One turn sends every row of this set to another row. A few are shown first. Where does it send the rows asked after them?
j743: [.06,.06,.14,-.14,.00,-.03,-.07,-.07,-.04,.03,-.14,.03]
j184: [.03,-.05,.20,-.14,-.06,-.07,.01,.14,-.28,.07,-.02,-.03]
j817: [-.07,-.05,.03,-.27,.06,-.16,.18,.08,.02,-.06,-.05,.13]
j631: [.10,-.15,-.03,-.32,.14,.04,.03,-.04,.00,-.10,-.11,-.04]
j875: [.12,.07,.07,-.30,.01,-.01,.16,.04,.11,-.08,.06,.05]
j64: [-.06,.12,.12,-.23,.06,-.07,.04,.01,.07,.02,.12,-.18]
j528: [.00,-.05,.14,-.27,.13,-.28,.04,.21,-.02,.03,.06,-.10]
j677: [-.03,.05,.01,-.05,.06,-.08,.07,-.06,.05,-.01,-.14,-.04]
j160: [.10,.14,-.04,-.15,.18,-.21,.06,.17,-.17,-.06,.09,-.22]
j656: [-.03,-.01,.23,-.06,.07,-.13,.09,.17,-.13,.02,-.01,.08]
j136: [-.08,.07,.03,-.09,.07,-.19,.11,-.02,.06,.00,-.07,.00]
j319: [.19,-.06,-.06,-.17,.09,.05,-.06,-.02,-.02,-.16,-.07,-.09]
j217: [.13,-.01,-.01,-.39,.08,.01,.17,.13,.09,-.02,.00,-.11]
j653: [-.07,.03,.16,-.31,.05,-.15,-.01,.00,-.07,.06,.17,-.06]
j181: [.18,.05,.00,-.24,.14,-.02,.28,.08,-.14,-.18,-.09,-.13]
j28: [.09,.03,.23,-.20,.05,-.08,-.02,.00,.04,.09,-.12,-.12]
j21: [-.12,.14,.16,-.18,.19,-.07,.12,.04,-.25,-.06,.07,-.11]
j456: [.13,-.04,-.08,-.22,.19,-.15,.10,.27,-.20,-.04,.11,-.06]
j949: [-.04,.01,.17,-.10,.13,-.22,.13,.20,-.16,.01,.05,.04]
j512: [.11,-.05,.08,-.34,.06,-.01,-.06,.14,-.24,-.22,-.11,-.08]
j260: [.12,-.10,.00,-.20,.15,-.08,.03,.28,-.24,.00,.12,-.03]
j371: [.07,.10,.20,-.09,-.01,-.03,.05,.14,-.26,.04,.09,-.13]
j886: [.02,.11,.13,-.23,-.17,-.03,-.07,.05,-.09,-.09,-.07,-.12]
j504: [-.04,.00,.17,-.23,-.06,-.03,-.05,.10,-.26,-.19,-.01,-.08]
j178: [.09,.02,-.22,-.20,.14,-.11,.09,.04,.03,-.05,-.01,-.10]
j420: [.16,-.17,.00,-.17,.04,.01,.02,.18,-.26,-.12,.04,-.16]
j460: [.06,.00,.03,-.34,.21,.01,.25,.16,-.24,-.09,-.05,-.03]
j590: [-.01,.01,.09,-.25,.18,-.16,.11,.04,-.32,-.03,.02,-.24]
j29: [.07,-.07,-.05,-.21,.08,.09,.09,.10,-.30,-.15,.09,-.05]
j989: [.18,.05,.04,-.34,-.04,-.01,-.07,.08,-.06,-.12,-.16,-.12]
j295: [.13,-.05,-.22,-.19,.14,-.04,.01,.06,-.05,-.03,-.02,-.16]
j594: [.02,.15,-.16,-.15,.10,-.08,.20,.04,-.12,-.15,-.03,.00]

j295 turns into j677
j743 turns into j184
j181 turns into j875
Where do these go?
j949 turns into j456
j460 turns into j217
j989 turns into j886
j371 turns into j29
j160 turns into j594

One turn sends every row of this set to another row. A few are shown first. Where does it send the rows asked after them?
j519: [-.02,-.08,-.04,-.01,-.02,.12,.17,.00,-.15,-.06,-.02,.01,-.07,-.01,.19,-.11,-.03,-.10,-.07,-.09,-.19,-.04]
j37: [.24,-.03,.17,-.07,-.17,.09,.06,-.32,.12,-.10,.06,-.15,-.01,.13,.08,-.27,-.17,-.02,-.13,.00,.10,-.01]
j759: [.03,.00,-.03,-.05,-.05,.03,.13,-.09,-.18,-.13,.07,-.05,-.01,-.04,.19,-.09,.01,-.17,-.12,.07,-.15,-.05]
j849: [.28,.01,.17,-.11,-.11,.10,.05,-.24,.04,-.16,.08,-.18,.00,.11,.07,-.29,-.23,.03,-.10,-.04,.01,.02]
j778: [.04,-.26,-.02,-.07,-.27,.09,.19,-.27,.17,-.06,-.15,.01,-.05,.18,.12,-.04,.07,-.07,-.12,.08,-.10,-.16]
j931: [.11,-.13,-.06,.03,.03,.03,.09,.02,-.17,-.03,-.05,.03,-.01,.03,.10,-.06,-.03,-.03,-.12,-.13,-.09,.13]
j807: [.21,-.10,.02,-.15,-.25,.02,-.05,-.22,.15,.03,-.20,-.05,.01,.22,.02,-.02,.13,.05,-.07,-.02,-.06,-.18]
j937: [.23,-.16,-.09,-.07,-.12,.04,.15,-.11,-.03,-.30,-.13,-.15,-.04,.21,-.08,-.09,-.04,.26,.02,.04,-.07,.09]
j209: [.01,.06,.08,-.10,-.01,.05,.01,.00,-.10,-.02,-.01,.00,.11,.10,.09,-.12,.02,-.06,-.12,-.14,-.20,.00]
j862: [.05,.08,-.05,-.08,-.02,.04,-.03,-.01,-.08,.04,-.05,-.05,-.01,.04,.13,-.10,.13,-.01,-.04,-.13,.02,-.11]
j562: [.12,-.10,-.08,-.01,-.17,.15,.21,-.18,-.04,-.31,-.10,-.17,-.13,.18,.01,-.14,-.06,.19,.12,.07,-.21,-.02]
j329: [.14,-.18,.03,-.12,-.29,-.01,.12,-.33,.09,-.12,-.07,-.04,.02,.14,.09,-.01,.06,-.13,-.16,.20,-.16,-.15]
j202: [.16,-.02,-.05,.04,-.19,.04,.13,-.26,-.13,-.33,-.02,-.20,-.08,.13,.03,-.10,-.06,.08,.07,.19,-.21,.02]
j885: [.05,.09,.00,-.02,-.13,.08,.09,-.17,-.02,-.30,-.05,-.19,.01,.25,-.06,-.21,.05,.22,.09,.05,-.06,.04]
j194: [.05,-.11,.10,.01,-.29,.04,.01,-.34,.17,.01,-.13,.00,.05,.28,.01,-.06,.13,-.03,-.12,.04,-.06,-.03]
j813: [.24,.00,.19,-.06,-.13,.09,.03,-.25,.05,-.04,.08,-.11,.00,.08,.11,-.26,-.21,-.07,-.15,-.07,.02,.02]
j882: [.12,-.29,-.05,-.05,-.19,.01,.14,-.22,.15,-.03,-.14,.04,.00,.18,.05,-.01,.11,-.02,-.19,.03,.10,-.01]
j156: [.20,.06,-.06,.06,-.16,.07,-.05,-.18,-.06,-.12,-.14,-.18,-.12,.19,-.03,-.11,.04,.22,.15,-.03,-.08,.01]

j885 turns into j194
j156 turns into j807
j759 turns into j202
Where do these go?
j778 turns into j519
j813 turns into j849
j937 turns into j882

